(in the rows, 100 means zero)
Each path below is one point turned by a fixed rotation once a step. After each direction that follows a path, write how fast that rotation turns it, in degrees per step (0 if it stays still).
Each turn is a multiple of 5 degrees from 10 to 175, or 0.
Each row of a path follows its step; steps can be skipped.
Path 1:
step 0: 69; 83; 52; 118; 132; 66; 91; 131; 104; 85; 105; 131; 84; 76; 113; 104; 89; 60; 98; 65; 130; 92; 66; 102; 67; 127; 82; 79; 131; 113; 90; 119; 102; 86; 44; 89; 102; 71; 93; 111; 89; 137; 120; 93; 85; 130
step 1: 99; 103; 74; 88; 92; 84; 129; 67; 144; 77; 130; 138; 118; 69; 66; 113; 137; 128; 73; 99; 81; 129; 106; 114; 73; 114; 142; 100; 47; 80; 111; 98; 97; 97; 88; 77; 104; 99; 86; 95; 88; 90; 34; 94; 95; 82
step 8: 155; 100; 100; 97; 83; 121; 107; 81; 92; 142; 87; 111; 117; 81; 83; 106; 94; 98; 93; 114; 141; 144; 131; 87; 96; 140; 113; 68; 90; 117; 83; 68; 121; 67; 92; 108; 140; 85; 124; 59; 116; 85; 131; 150; 121; 115
step 14: 152; 91; 114; 128; 109; 100; 82; 100; 89; 152; 132; 135; 132; 96; 77; 76; 131; 90; 97; 83; 106; 105; 74; 82; 101; 124; 114; 86; 101; 108; 101; 50; 105; 68; 84; 154; 122; 99; 157; 100; 108; 106; 124; 119; 102; 114
step 16: 85; 106; 93; 133; 77; 99; 95; 88; 144; 72; 118; 140; 104; 114; 71; 132; 61; 75; 94; 100; 111; 83; 91; 111; 105; 51; 56; 121; 86; 99; 118; 88; 108; 95; 123; 139; 134; 44; 105; 105; 117; 150; 101; 95; 98; 78
step 20: 143; 79; 96; 74; 100; 73; 113; 117; 87; 114; 159; 103; 134; 96; 76; 94; 102; 39; 78; 114; 77; 97; 93; 74; 77; 97; 99; 68; 126; 106; 107; 84; 95; 72; 79; 118; 91; 74; 147; 135; 96; 97; 138; 96; 75; 109
step 21: 105; 107; 90; 131; 141; 94; 94; 116; 75; 85; 90; 94; 81; 92; 71; 93; 110; 86; 109; 117; 115; 88; 107; 140; 95; 124; 104; 99; 15; 73; 122; 53; 95; 112; 103; 60; 131; 114; 97; 113; 76; 113; 96; 79; 50; 78
step 25: 150; 135; 120; 159; 169; 100; 115; 103; 89; 53; 139; 116; 87; 90; 140; 129; 113; 103; 111; 119; 103; 90; 115; 89; 105; 86; 106; 108; 118; 90; 81; 105; 95; 81; 140; 123; 103; 113; 79; 110; 110; 135; 125; 124; 113; 102
step 28: 139; 113; 104; 122; 84; 134; 122; 54; 99; 83; 95; 128; 110; 67; 65; 121; 128; 129; 66; 132; 105; 106; 91; 111; 94; 109; 135; 118; 84; 83; 128; 116; 82; 100; 118; 107; 92; 49; 67; 104; 87; 127; 109; 132; 148; 101
117; 92; 83; 101; 103; 94; 92; 103; 103; 93; 94; 95; 96; 92; 100; 88; 113; 89; 101; 99; 103; 115; 101; 104; 94; 105; 96; 92; 98; 105; 109; 101; 87; 95; 107; 117; 95; 99; 100; 98; 93; 97; 88; 102; 98; 100	55
103; 102; 104; 97; 88; 96; 90; 100; 107; 101; 104; 112; 100; 103; 101; 80; 86; 117; 104; 100; 114; 102; 104; 103; 101; 96; 92; 91; 102; 97; 90; 97; 102; 96; 94; 105; 116; 100; 113; 98; 98; 94; 90; 102; 95; 99	10
101; 100; 101; 101; 79; 104; 99; 89; 100; 112; 114; 99; 100; 102; 90; 99; 103; 105; 93; 112; 85; 108; 89; 102; 105; 98; 99; 98; 96; 99; 106; 111; 95; 105; 99; 105; 93; 89; 100; 114; 110; 96; 90; 98; 97; 109	175
97; 105; 103; 104; 106; 106; 98; 97; 99; 109; 93; 98; 99; 90; 98; 103; 105; 103; 105; 88; 102; 97; 117; 100; 110; 101; 117; 103; 93; 83; 104; 104; 103; 100; 98; 114; 105; 95; 109; 105; 98; 117; 88; 96; 93; 108	160
102; 98; 97; 94; 96; 86; 103; 99; 102; 103; 106; 98; 102; 99; 103; 112; 100; 116; 107; 104; 97; 90; 98; 91; 101; 91; 113; 104; 92; 114; 106; 106; 96; 89; 105; 114; 102; 94; 103; 86; 94; 95; 108; 111; 89; 94	120
95; 96; 92; 86; 91; 103; 112; 103; 104; 101; 100; 107; 97; 87; 98; 89; 104; 110; 115; 95; 101; 101; 93; 97; 98; 107; 97; 104; 99; 107; 94; 96; 111; 98; 120; 91; 92; 96; 97; 106; 98; 119; 98; 101; 101; 105	65
98; 99; 100; 91; 101; 103; 87; 105; 108; 100; 86; 99; 111; 104; 104; 113; 99; 104; 92; 107; 104; 109; 95; 102; 96; 93; 102; 116; 101; 101; 106; 93; 95; 88; 104; 84; 110; 91; 97; 103; 94; 101; 85; 98; 96; 112	70
84; 93; 98; 99; 103; 103; 92; 116; 95; 115; 99; 91; 100; 98; 100; 92; 97; 87; 108; 114; 111; 97; 86; 103; 103; 110; 108; 94; 90; 100; 95; 114; 96; 102; 99; 94; 104; 103; 106; 99; 97; 99; 102; 109; 95; 103	120
Path 2:
step 9: 135; 116; 120; 108; 79; 87; 110; 136; 79; 118; 101; 101; 82; 89; 156; 46; 115; 129; 88; 119; 86; 131; 104; 152; 112; 72; 80; 105; 147; 108; 64; 59; 106; 84; 67; 112; 122; 90; 91; 120; 95; 91; 115; 67; 102; 111
step 10: 119; 47; 115; 74; 100; 78; 98; 129; 62; 77; 102; 78; 45; 109; 67; 100; 111; 69; 53; 131; 129; 118; 114; 83; 147; 124; 96; 100; 117; 97; 115; 103; 85; 95; 64; 96; 111; 100; 101; 77; 62; 115; 115; 122; 129; 110
step 11: 134; 99; 143; 150; 111; 90; 48; 121; 106; 105; 86; 83; 136; 142; 98; 104; 51; 91; 73; 143; 99; 136; 92; 122; 77; 110; 118; 98; 108; 102; 75; 130; 90; 114; 67; 98; 91; 108; 109; 104; 92; 81; 120; 48; 89; 103
step 12: 129; 108; 104; 106; 87; 115; 116; 100; 41; 108; 74; 85; 102; 58; 140; 92; 116; 119; 78; 109; 116; 175; 100; 100; 123; 125; 95; 67; 110; 74; 88; 65; 78; 127; 118; 85; 134; 69; 132; 83; 104; 104; 96; 91; 92; 113
step 17: 135; 156; 153; 94; 85; 92; 44; 92; 94; 95; 84; 107; 104; 103; 133; 109; 80; 91; 52; 100; 130; 96; 94; 142; 120; 100; 115; 76; 72; 123; 82; 100; 115; 112; 69; 117; 84; 98; 144; 120; 101; 73; 110; 101; 121; 130
step 18: 115; 66; 113; 67; 67; 106; 110; 108; 71; 86; 71; 65; 131; 116; 137; 44; 102; 96; 68; 129; 57; 108; 129; 114; 120; 93; 69; 72; 122; 118; 126; 78; 81; 81; 109; 120; 134; 71; 123; 75; 106; 112; 99; 82; 80; 128
step 21: 104; 118; 130; 74; 85; 110; 65; 123; 71; 109; 109; 84; 102; 76; 95; 81; 140; 113; 71; 102; 92; 120; 132; 143; 134; 60; 103; 95; 133; 97; 101; 83; 58; 116; 119; 73; 78; 85; 138; 61; 73; 99; 140; 93; 69; 125
step 24: 80; 93; 83; 91; 99; 103; 70; 89; 67; 118; 123; 38; 110; 127; 126; 91; 122; 123; 109; 113; 131; 159; 145; 127; 114; 95; 112; 83; 101; 132; 112; 96; 63; 75; 128; 137; 109; 57; 105; 102; 109; 113; 107; 101; 79; 129
step 27: 89; 77; 99; 84; 57; 130; 78; 116; 90; 68; 68; 75; 122; 120; 57; 52; 153; 101; 82; 97; 125; 107; 115; 108; 113; 87; 124; 93; 107; 107; 119; 112; 84; 116; 111; 85; 82; 37; 122; 88; 138; 110; 114; 96; 115; 138
98; 112; 101; 90; 98; 105; 96; 111; 115; 93; 95; 106; 104; 98; 106; 102; 95; 99; 104; 87; 97; 91; 104; 102; 114; 102; 85; 105; 106; 104; 104; 81; 104; 92; 87; 91; 109; 94; 108; 100; 99; 104; 108; 101; 107; 98	85
113; 104; 90; 102; 98; 99; 100; 102; 98; 98; 109; 94; 104; 106; 87; 110; 92; 93; 101; 94; 118; 87; 90; 101; 94; 99; 91; 99; 96; 104; 102; 116; 103; 104; 87; 98; 107; 108; 102; 102; 100; 113; 109; 93; 90; 97	125
103; 96; 94; 101; 98; 90; 92; 81; 105; 86; 100; 104; 102; 106; 95; 107; 107; 91; 108; 113; 100; 98; 103; 91; 98; 98; 107; 90; 107; 114; 89; 96; 98; 93; 101; 101; 105; 97; 106; 101; 115; 102; 108; 98; 117; 100	155
97; 108; 98; 100; 115; 105; 95; 101; 95; 104; 99; 110; 102; 105; 103; 86; 92; 95; 97; 98; 97; 97; 107; 82; 101; 110; 112; 109; 93; 117; 88; 104; 106; 107; 100; 90; 104; 109; 100; 108; 91; 99; 99; 94; 100; 107	125
98; 98; 91; 97; 100; 109; 113; 106; 97; 98; 100; 99; 96; 99; 107; 96; 97; 97; 102; 83; 106; 106; 89; 97; 98; 110; 104; 97; 112; 97; 95; 99; 105; 104; 106; 106; 85; 93; 103; 106; 110; 98; 107; 77; 112; 93	100
91; 97; 100; 108; 104; 101; 102; 99; 83; 97; 92; 106; 110; 90; 105; 91; 105; 102; 113; 104; 100; 98; 93; 110; 107; 97; 106; 100; 103; 109; 98; 94; 95; 93; 98; 94; 101; 97; 102; 95; 111; 113; 103; 92; 75; 96	115
